The rows of X fall into 3 groups, which share some directions, and each row is roughly a mix of its group's hidden directions.
X:
[[  8 -13  -1 -21   1 -11 -21 -23   0 -15]
 [ -6   5  15  -6 -26 -25  13   6  12   5]
 [-14   8   2  21  -9  12   3  27 -13  12]
 [-28  -5  -3  21  12  13   4 -10  19  -3]
 [  6  14  -5   3  35 -17  12  -4   3   6]
 [  3 -20 -21   4 -15  -1  10  23   6 -16]
 [ 10 -17 -21 -15  20  -3 -12   5  10 -16]
 [  9  15 -12 -16 -11   4  -2  -7 -32  -8]
 [  0 -16  11  -3   8  -3 -21  18 -27   6]
 [-16 -21 -17   2  -1  10 -22 -19   4   8]
 [ 26   7   4 -20   0 -18  13 -10   5  17]
 [ -3  12 -10   2  14   6 -19 -11 -32   6]
 [  1  29 -17  -1 -21  -6  16  -1  -2 -12]
 [  4   0   6  -7  16 -25   9   1 -10  29]
 [-11  19   9  15   9 -14  15 -14  -3  24]
 [ -2 -18  16   8 -24 -12  19   8  13  -9]
 [  2   0 -17  -6 -10  26   3 -21   3 -22]
 [  4  23  -9   4  19  14  17   9  14  16]
 [ -7  -6  21   8 -27  16   0   4  16 -14]
 [ 16  17  10  -4 -20  13 -10  -6  16 -20]
 [  6   9  22  -2  -6  19 -29  -4  -2 -13]
 [  4 -21  16  -6 -24 -10   6  -4  16 -18]
 [-19   5  -3  10  -4  18 -18   5 -23 -17]
 [  6  27   8   7 -13   9  10  15  -5 -23]
 [ 13   9 -14  -5 -28   5   2  10  -2 -25]
 [  3  31   6   3 -18  -5  14  13  -9 -14]
 [ -9 -15  11   5  12  -9   3  -9  36  -2]
 [  9 -13  -9 -14 -19  14 -14  16  -5 -22]
 [-16  -2 -15   7  17 -12  -9  27   1  15]
 [-23 -14 -10  13  11  23   1 -15   8  -8]
 [  6 -16   7  -3  -6 -18   0 -29 -16 -14]
 [ 18  -7  -2  -8   2 -19  21  -2  24  15]
 [ -4  10   5  11 -15  21  -2   5  11 -30]
 [ -6  -5   8  -1 -20  11  -2  29  22  -2]
 [ -3   6  -4  21  14 -12  31   1  -7  14]
 [ 13  22 -14  -7   3  -4   4  11 -30   0]
 [-14 -18   0  -5 -35   3 -13  -4   4   3]
 [-15  10  -8  17   6   6 -10  16 -27  14]
 [ -8  -4   8   3 -20  10   1  32  20   0]
 [-13  15  24  14   9   8 -13 -12  20   4]
 [-12 -15   2  -7 -26 -10  -6   0  26 -12]
 [ -5 -15   3   7  -1 -22  22  15  22   2]
 [ 18   0  -2 -18  12  -5   4 -31  12  -9]
 [  1   1  25  17  11  14  11  -7 -10  23]
 [ 17  11  17  -1  17  -9  20  11 -13  15]
 [ -1  -9  -8   2 -14  10 -15  22 -20 -21]
 [ 16   1 -21  -9  31   0  -5   6  -9 -10]
 [ 16 -36  -2 -13  11  -6   4   4   3  12]
 [  7  17  -6   6  18   5  10 -24 -23   7]
 [-21  26  -5  15 -11   5  -5   8 -13 -15]
 [ -4   1  -4  -9 -21 -14   0  -2 -23  27]
 [ -1  -7   9   1 -14   0  16  22  31  -2]
 [ -5  20 -27   2   8  -7  -5 -10 -23   9]
 [-17   8   9  21  -7  16 -14   6  17 -19]
 [-12 -13  20  14  19  -9  -8  11  14  17]
 [ 12 -14 -13 -12  -2 -20  10  19 -21   9]
 [ -2  14 -14  -3 -28   8  -8   9 -11 -22]
 [ -1  12  -1  -3  12 -22  21 -11   3  26]
 [ -5   9   8   5   2 -26  -2  25 -17  15]
 [  1   6  -4  -8  -5   0 -13  10 -40  -4]
 [ -5  10  -2  12   1   9 -11  -8 -38   4]
 [ 14   3  -7 -23  16  -1 -13 -27   7  -7]
 [ 12  16  -5 -20   7  22 -10  -1  23  -1]
 [ 12 -10 -27 -17  -8  -3  14   0 -21  -5]
 [ -5  12   3  10 -26  21  -4   0 -24   3]
 [ -1  -8 -17 -11  10 -17  -5 -10 -15  28]
 [  3  -7 -19  -3   0  21 -18  -3 -28   6]
 [ 15   6  -7   4  36  14   0   2 -13  -3]
 [  0   2  -1  -3   2   2  14  22  36   6]
 [  0  17 -13  -7  16  16 -26  -4 -17   7]
 [ -6   1  -7 -10 -28 -12  -4  -2 -21  21]]
Here is one row of each group, with its name. Which group are the others in?
[  3   1  -3  -9  -5   2 -15  11 -39  -5] -> <55>
[  2 -25  11  -5 -15 -22   8  -4  17 -15] -> <110>
[ 16  10 -17 -20   0 -16   2  17 -20  -4] -> <111>

[ 15  11   8   8  23  14   9  12   7 -23] -> <111>
[ -6  14 -19  -2 -13  20   3 -16 -11 -21] -> <55>
[-11  23  -3  14   7  -8   8 -15 -16  23] -> <111>
[-17   2 -10   3   0 -18  -2 -11  31 -13] -> <111>
[ 16  -7   0 -13 -14  13 -19   9 -21 -18] -> <55>
[ -6   9  18  14  19 -14  17  -9  20   9] -> <111>
